One turn moves every row onto another: examples first, then more rows asked
Saval: [8,12,-24,-6,-8,-13,-12,3,2,-12,1,-5,21,-14,-17,22,-13]
leru: [1,23,-8,-15,-10,3,4,20,-2,9,7,-18,9,-17,-1,-6,-9]
lak: [-15,-10,0,0,-4,17,-7,-14,3,-13,5,8,-6,-15,1,-17,2]
Liso: [23,10,-3,0,-11,-4,1,-4,1,-11,-17,11,12,-6,-26,10,-16]
pifif: [-13,-7,5,4,-13,15,1,-9,2,-7,5,8,-4,-15,-3,-19,4]
Bifi: [3,-1,-4,-23,3,16,-7,9,11,-34,4,-8,-4,-5,-9,-12,-16]
pipag: [3,4,0,-2,6,17,-12,2,-5,6,-11,-8,30,-11,-19,27,-7]
vobu: [-11,-1,0,0,2,15,-5,-6,-15,1,25,-10,15,-12,5,-7,-1]
gevaz: [-18,-4,-4,-3,7,-16,6,9,-13,3,5,-3,7,-5,4,17,-13]
zizo: [8,14,-7,-14,-11,3,1,23,-1,15,-1,-19,4,-17,-10,3,0]
fafib: [1,2,-9,-8,8,11,-20,5,-9,-8,-3,-16,28,-10,-19,23,-5]
Nuto: [19,3,-15,-8,5,0,-16,-15,3,-25,-14,8,7,-8,-17,13,-20]
Bug: [-10,-1,4,3,6,21,-2,-12,-10,9,19,-4,15,-14,8,-3,-5]
nivob: [13,0,4,-22,6,5,1,-7,27,-6,14,2,13,10,8,3,5]
Lafub: [-8,-11,7,-2,5,-9,10,-2,-8,-8,-15,14,-10,1,-2,3,-15]
dogem: [7,5,15,-10,-3,27,12,6,20,-4,-11,8,1,-7,-8,-5,-21]
gonil: [10,-4,-15,-20,-3,13,-4,13,8,-36,1,-8,5,4,0,-8,-11]
nemu: [3,5,-18,-22,18,19,-18,-2,10,8,-6,-13,-3,-23,6,13,-11]
Kikub: [2,4,-18,-4,-7,10,-14,-10,5,-21,-34,13,10,-9,0,1,-5]
pufot: [14,8,-3,-26,5,-6,-8,-9,17,8,6,-6,-4,-4,3,-3,15]
Vutep: [-10,-14,0,-6,9,-12,3,-2,-11,-18,-10,10,-12,1,-2,1,-13]
zak: [14,9,1,-24,4,-4,-5,-10,19,13,4,-3,-4,-4,3,-2,15]
zonu: [3,8,-14,-1,-19,3,-6,1,0,-19,-31,9,13,-6,-7,-3,0]
dif: [13,1,5,-22,2,2,4,-2,25,-6,15,0,14,11,6,1,7]
Posu: [15,2,5,-8,-4,28,13,5,19,-4,-17,11,9,0,5,1,-19]
fot: [-3,16,-16,-21,16,19,-11,-4,10,7,0,-10,3,-23,15,5,-20]
navod: [8,12,-17,-1,0,0,-8,-9,12,4,-9,7,21,-18,-8,30,-20]
Muruk: [-19,-7,-6,-4,15,-10,2,0,-9,5,2,1,5,-7,9,22,-17]

vobu moves to pifif
Liso moves to navod
And these:
gonil moves to zizo
Muruk moves to Vutep
pipag moves to Kikub
dif moves to zak
leru moves to dogem

One turn moves every row onto another: examples first, then more rows asked
P: [-7,7,3,10,7,12,-8,-7,0,-29,-10,9,-7,-5,-6,-6,4,6,4,1,22,-20,-20,-9,-17,15,-10,-16,3]
Y: [-12,8,2,4,15,15,-7,-16,1,-22,-9,7,-2,-9,-12,-6,14,5,13,0,11,-18,-4,-5,-27,13,-5,-11,4]
Q: [-3,3,4,1,6,7,-14,-6,8,-24,-12,5,-2,-5,-11,4,6,3,-2,4,22,-15,-17,-5,-8,20,-9,-12,5]
W: [-10,4,1,8,14,18,-7,-9,-1,-22,-4,8,-2,-12,-13,-7,10,7,16,-4,15,-17,-12,-7,-20,15,-9,-10,5]
A: [-2,23,-6,4,-18,7,15,-12,-1,16,-15,7,19,-13,-18,-30,7,9,22,-17,-28,11,10,10,-7,-11,-14,-22,2]
J: [10,24,-2,10,-19,-13,16,-11,6,-4,-27,8,-10,6,-6,-24,-24,5,-20,-4,-1,22,-11,6,7,-4,-23,-36,-7]
C: [9,31,-2,6,-30,-14,16,1,5,-7,-32,7,3,7,4,-20,-14,4,-12,-5,-2,11,-8,4,11,-12,-17,-37,-2]
Z: [-6,21,-9,12,-16,17,21,-20,-4,23,-12,11,5,-11,-8,-21,-7,11,26,-19,-25,6,11,12,-5,-1,-18,-18,7]
K: [-7,1,3,-1,12,13,-13,-9,7,-17,-7,3,3,-11,-18,3,12,4,10,-1,15,-12,-8,-3,-11,20,-9,-6,6]
U: [8,19,-10,6,-33,-12,6,-12,10,0,-30,2,-6,9,9,-17,-18,7,-16,4,-1,10,-2,4,9,-4,-28,-34,9]
D: [-6,10,6,-1,9,5,-9,-11,8,-26,-18,6,-5,-2,-7,7,7,1,-4,5,21,-16,-11,-3,-13,17,-3,-13,2]
L: [3,15,-9,-5,-19,-4,10,-13,15,20,-23,-3,7,-2,-9,-1,-9,3,5,-9,-12,20,17,15,17,4,-24,-17,11]
E: [10,17,-1,-3,-15,-8,11,-16,13,17,-22,4,5,-6,-25,-10,-12,3,-9,-9,-15,28,2,18,14,5,-18,-20,-4]
F: [-11,12,4,7,12,10,-4,-11,1,-31,-14,8,-9,-3,-3,-5,7,5,4,3,20,-19,-11,-8,-23,11,-6,-17,2]
X: [1,24,-7,22,-12,4,22,-17,-8,-2,-15,13,-9,-3,-8,-45,-17,13,2,-11,-14,15,-7,2,-16,-12,-23,-37,-6]
S: [-1,31,-7,18,-22,2,22,-5,-9,-6,-20,11,3,-1,2,-42,-7,11,11,-12,-14,5,-3,-1,-13,-21,-18,-38,-1]
R: [-8,6,5,-4,12,10,-11,-15,8,-17,-13,5,2,-9,-16,6,15,2,5,2,12,-15,-4,0,-16,19,-3,-7,4]
H: [0,17,-5,8,-8,9,17,-23,-1,19,-11,10,6,-14,-27,-31,-5,10,13,-16,-27,22,6,13,-9,-3,-19,-21,-4]
N: [-1,25,-10,22,-29,8,18,-19,-9,4,-19,15,-8,1,10,-37,-16,15,5,-7,-14,-4,-8,1,-14,-9,-23,-35,4]
B: [9,23,-1,-8,-26,-10,9,-5,12,15,-27,3,18,-5,-16,-7,0,2,-1,-10,-16,17,6,15,17,-3,-13,-21,1]

U moves to L
E moves to H
And these:
S moves to C
F moves to D
K moves to W

One turn moves every row onto another: examples first, then more rows asked
Vipe: [23,-8,11,11,10,-7,5,-12,6,16,7,-2,-37,-39,4,7,4,10,-8,-15,4,9,15,18,-26,38,-7,-3,3,11,5,29]
sog: [21,-7,1,5,9,17,16,-19,12,5,35,7,-20,-49,-12,-4,-7,-7,-11,2,14,-5,14,20,-15,43,5,6,2,7,16,17]
Vate: [1,-21,10,-4,-15,12,-4,-2,-1,-7,27,20,-7,-38,-22,0,-24,3,-14,-22,3,-7,7,13,-15,20,23,8,-9,13,-6,-1]
sal: [26,-1,7,8,7,9,-2,-16,19,23,7,-18,-18,-17,-6,11,-8,8,-1,-5,2,17,10,0,-18,25,7,-12,-7,11,-3,27]
dit: [26,-5,-20,10,19,-10,3,-16,0,-11,4,9,-34,-37,-18,22,-25,17,-7,22,14,-9,15,24,-8,29,28,-12,-12,17,-6,-22]
roro: [24,-9,-15,15,4,-7,-11,-13,2,-20,2,15,-48,-33,-21,21,-31,9,-5,15,10,4,12,30,6,17,25,-8,-7,10,-9,-16]
gat: [21,4,-15,23,30,-11,-10,3,8,-35,14,1,-24,-19,-14,12,-21,-5,-18,11,6,-6,18,13,-10,35,-1,2,9,0,-11,-10]
Pinan: [20,-2,3,9,5,14,11,-12,0,4,35,-9,-23,-42,-16,8,-7,9,-10,10,8,-3,32,11,-19,46,9,3,14,6,19,21]
Las: [15,-14,14,3,5,0,-13,-10,0,15,-1,-4,-38,-31,-3,-1,-2,10,1,-12,-2,-1,15,15,-12,39,-12,4,4,15,5,28]
zemit: [17,-11,10,-2,1,18,8,-24,20,16,15,-5,-6,-18,-17,8,-19,-8,-14,2,11,0,16,13,-17,27,17,1,-9,15,23,11]
garo: [1,-21,8,-6,-19,10,-2,-12,10,-1,16,3,-6,-30,-26,1,-23,-3,-8,-14,0,-19,5,24,-21,18,26,6,-13,11,4,-1]
zat: [22,-9,7,16,-1,6,-7,-5,14,8,10,-9,-30,-37,-14,7,-14,7,1,-32,-11,-5,0,2,-10,13,22,-16,-15,0,-27,21]
neta: [24,-7,-11,20,2,-10,-20,-10,2,-18,-1,14,-47,-36,-29,17,-26,7,-12,18,9,4,12,23,5,18,19,-3,-7,14,1,-21]
ruz: [26,4,-7,36,22,-23,-17,-3,11,-30,6,2,-38,-19,-23,6,-21,2,-18,4,1,-4,15,21,-16,36,9,2,14,10,-5,-8]
zuzok: [34,-10,-14,14,26,-13,9,5,-3,-24,-11,15,-23,-26,-17,9,-17,7,-23,14,7,-3,14,7,-10,9,9,-22,-7,-1,-16,4]
lodel: [25,-3,-17,16,26,-4,-2,9,2,-35,4,5,-18,-23,-15,14,-21,-6,-23,14,7,-8,15,4,-6,16,0,-5,-5,-9,-13,-5]
kekom: [21,-8,11,6,7,14,5,-11,-1,8,25,2,-21,-43,-25,-5,-13,-3,-12,-4,9,-10,20,16,-8,42,-9,8,5,9,24,24]
bol: [0,-22,9,6,-12,-11,-19,9,-3,1,3,12,-28,-40,-25,3,-3,9,1,-26,-9,-12,12,4,-10,14,11,-12,1,2,-9,17]
zit: [22,1,0,12,-7,4,-5,1,7,6,21,-16,-14,-36,-24,4,-13,15,5,-20,-10,2,-2,3,-19,17,11,-13,-7,-1,-27,23]
Bamo: [9,-14,17,-8,6,16,6,-22,21,4,16,-11,-19,-24,-11,10,-7,1,-12,9,9,-9,36,16,-16,36,23,7,4,15,14,6]
Nabe: [21,-10,12,14,12,-2,0,-13,27,18,0,-18,-26,-17,-8,17,7,12,2,-11,-6,0,23,4,-23,17,20,-6,-1,10,2,18]
fogi: [26,-8,-14,9,15,-13,-10,-14,1,-9,0,4,-36,-39,-20,18,-21,13,-9,30,11,-4,15,18,-5,27,21,-10,-15,18,-3,-25]
peguk: [2,-21,9,-2,-16,-4,-19,-3,2,3,0,-3,-27,-32,-10,0,-10,12,5,-24,-12,-12,2,21,-21,22,10,1,-7,11,-17,12]
tus: [8,-16,9,7,-11,-10,-10,3,-4,4,5,8,-30,-38,-7,8,-9,17,-7,-37,-5,1,3,11,-24,17,8,-1,-7,7,-18,19]
pati: [19,-3,1,10,-9,13,6,0,-1,-4,38,-2,-8,-51,-42,-5,-22,2,-7,-16,-1,-16,5,14,-14,26,8,1,-4,-2,-2,16]
Lusar: [14,-9,-6,7,-7,20,6,-7,11,-5,36,9,-16,-52,-28,-3,-21,-4,-4,-17,4,-17,-3,8,-7,22,24,1,-10,-4,-10,12]
vano: [30,-10,-6,31,11,-16,-15,-10,9,-23,-6,19,-52,-21,-26,6,-26,4,-11,4,2,4,12,28,1,17,21,-7,6,11,-4,-3]
Kifig: [28,-3,-4,35,30,-20,-9,-7,11,-27,3,13,-39,-15,-24,3,-22,4,-15,-1,2,-8,18,25,-10,34,16,0,15,15,-3,-5]
Nosu: [14,-14,-4,15,-7,-7,-7,1,17,6,17,-3,-19,-30,-26,9,-8,7,6,-21,-9,1,4,-3,-12,1,27,-11,-8,-11,-13,21]
Vuko: [34,-9,-15,15,24,-12,5,4,0,-24,-12,3,-21,-28,-18,10,-16,4,-26,18,4,-13,13,2,-15,9,11,-16,-15,-2,-12,-4]
mik: [10,-9,-8,2,-12,10,3,-4,5,-7,46,1,-11,-44,-31,2,-23,0,-6,1,6,-2,13,4,-8,21,26,0,-1,-14,0,16]
lurad: [16,-17,22,-2,7,21,5,-21,12,6,27,6,-7,-28,-12,1,-16,-6,-17,1,7,2,25,18,-14,38,18,0,-2,24,13,2]
tekal: [19,-8,11,20,7,-5,-4,-1,-2,14,3,-5,-35,-36,-11,12,10,19,0,-14,-7,-5,25,6,-23,34,0,-9,13,13,8,26]
mide: [28,-3,-5,35,5,-19,-21,-5,7,-25,-3,12,-50,-26,-32,8,-24,4,-18,4,2,1,11,24,-6,21,17,0,6,12,1,-9]
Veva: [23,-4,-14,11,26,-4,2,9,-3,-38,7,11,-22,-23,-13,16,-25,1,-19,8,8,-3,19,13,-2,18,0,-9,0,-6,-23,-4]
num: [-8,-24,11,-16,-15,9,-9,-6,5,-10,22,10,-15,-39,-27,0,-20,-4,-11,-4,6,-15,22,13,-4,24,24,3,0,2,0,4]
pumul: [29,-11,24,12,15,8,-1,-19,19,19,6,-14,-28,-23,0,9,-6,3,-7,-12,-5,9,22,10,-16,31,13,-18,-6,18,-3,20]
zibi: [36,-8,-17,15,30,-18,12,-9,0,-10,-9,11,-24,-31,-19,11,-15,16,-17,20,11,-11,14,12,-19,22,22,-21,-11,14,-5,-7]
zavov: [21,2,-10,21,34,-9,-3,1,4,-36,16,7,-25,-18,-17,13,-26,3,-15,2,7,-12,23,22,-8,37,6,2,11,6,-14,-12]
zulo: [34,-9,-13,11,25,-19,1,-9,1,-11,-10,-1,-27,-36,-18,11,-15,14,-18,27,6,-13,15,10,-19,22,21,-18,-18,12,-8,-15]

zuzok moves to zibi
mide moves to ruz
sog moves to Lusar
And these:
sal moves to zemit
Pinan moves to mik

One turn moves every row onto another: examples first, then more rows asked
fel: [-4,-7,-21,-11,0,-17,8,23,2,4,-13,-1,-10,20,-12,-9]
Zukag: [-6,8,-24,-21,-10,6,-2,21,-4,15,-10,4,-10,20,35,20]
veze: [-12,-11,-14,-11,6,-17,7,20,4,5,-17,-3,-12,19,-6,-5]
firet: [-19,5,-35,31,-13,2,6,35,-12,-4,4,-5,7,2,18,11]
tuzi: [-14,-13,-18,-15,-4,-15,7,22,6,2,-11,0,-16,20,-8,-12]
baso: [-23,-12,-16,-2,0,-5,11,26,-5,2,-9,-11,-12,-9,-12,-9]
Nis: [-5,1,-28,-20,-10,6,1,27,-3,9,-4,6,-13,30,35,17]
Venim: [-29,-15,-12,4,0,-6,9,23,-6,5,-4,-8,-9,-6,-13,0]
bot: [-17,5,-32,27,-18,2,5,28,-9,-7,8,-6,10,3,18,16]
Zol: [-4,-23,-29,10,-3,7,6,28,-10,4,-10,5,2,10,29,23]
penav: [-5,3,-28,-22,-10,2,1,20,2,6,-5,3,-9,28,37,16]
Zusu: [-22,28,-27,1,-27,8,-2,30,1,-5,5,-2,-11,16,31,5]
bip: [-20,5,-20,-18,-13,-17,-9,33,-1,3,2,8,-19,10,-15,-8]
Luz: [-27,-1,-27,-9,-13,-9,-2,25,-8,1,4,-7,-18,5,-25,1]
Vose: [-21,31,-29,-4,-26,4,-11,32,-1,-2,7,-1,-8,7,28,9]
Dulap: [-9,-7,-13,-12,3,-19,2,23,0,-3,-11,-2,-20,11,-15,-1]
diz: [-22,35,-27,-1,-21,1,-4,32,-5,1,9,0,-10,11,28,8]
nol: [-15,7,-29,31,-18,-3,0,36,-10,-5,1,-3,8,1,20,15]
vagas: [-9,3,-23,-22,-13,6,-1,21,-1,15,-5,3,-12,22,37,19]
lomig: [-31,-7,-22,-1,-16,-12,8,27,-7,-4,13,-2,-14,8,-18,-5]
repum: [-15,11,-29,29,-17,-2,-2,34,-13,-3,1,0,9,0,17,17]
pas: [-19,-12,-15,0,-2,-5,7,19,1,-2,-3,-9,-17,2,-20,-2]
nilov: [-21,-4,-27,-19,-8,-16,-3,32,-2,-8,-2,0,-26,16,-13,-4]
Demat: [-22,-14,-13,-5,-1,-14,7,23,-8,9,-10,-6,-10,-5,-15,-2]
Rap: [-3,-23,-29,8,-3,1,2,30,-9,8,-10,5,4,9,29,25]
Zelob: [-1,-17,-29,8,4,5,3,27,-9,15,-12,4,4,6,26,21]
vike: [-5,6,-25,-20,-7,8,3,22,3,11,-2,7,-13,26,37,13]
fuped: [-23,30,-23,1,-27,4,-4,29,2,0,6,-4,-10,13,30,7]
keko: [-23,31,-26,-4,-26,8,-7,33,-5,4,8,-3,-12,10,26,10]
kita: [-6,3,-20,-19,-15,9,-3,22,-6,7,-8,12,-12,28,35,15]
Saseg: [-27,2,-23,-7,-14,-11,11,24,-15,2,16,-3,-13,8,-20,0]
zukuv: [2,-16,-24,10,3,1,1,32,-10,8,-15,4,3,6,26,22]
fupi: [-17,-1,-24,-20,-10,-10,-6,37,0,-2,5,12,-24,9,-10,-9]
Rifan: [-25,29,-21,-1,-30,7,-6,29,-11,-3,4,2,-9,13,27,8]
tutiv: [-1,-18,-26,6,2,2,1,26,-8,7,-13,2,5,0,28,24]
Vizo: [-1,-18,-23,10,-5,7,-1,26,-13,8,-20,7,5,11,26,19]
Gakop: [-17,8,-27,32,-17,4,7,32,-9,-5,4,-9,6,4,17,13]
kolif: [-20,5,-26,29,-21,5,3,31,-18,-6,-4,-4,8,4,19,12]
tate: [-34,2,-25,-2,-17,-11,1,29,-10,2,16,1,-13,10,-20,0]
seva: [-21,2,-23,-21,-9,-15,-10,36,4,0,-2,10,-22,18,-7,-10]

baso moves to Saseg
Gakop moves to keko
nilov moves to Dulap
And these:
lomig moves to bip
Vizo moves to kolif
bot moves to Vose
fuped moves to vagas
Zukag moves to Zol
Venim moves to tate
Zelob moves to firet

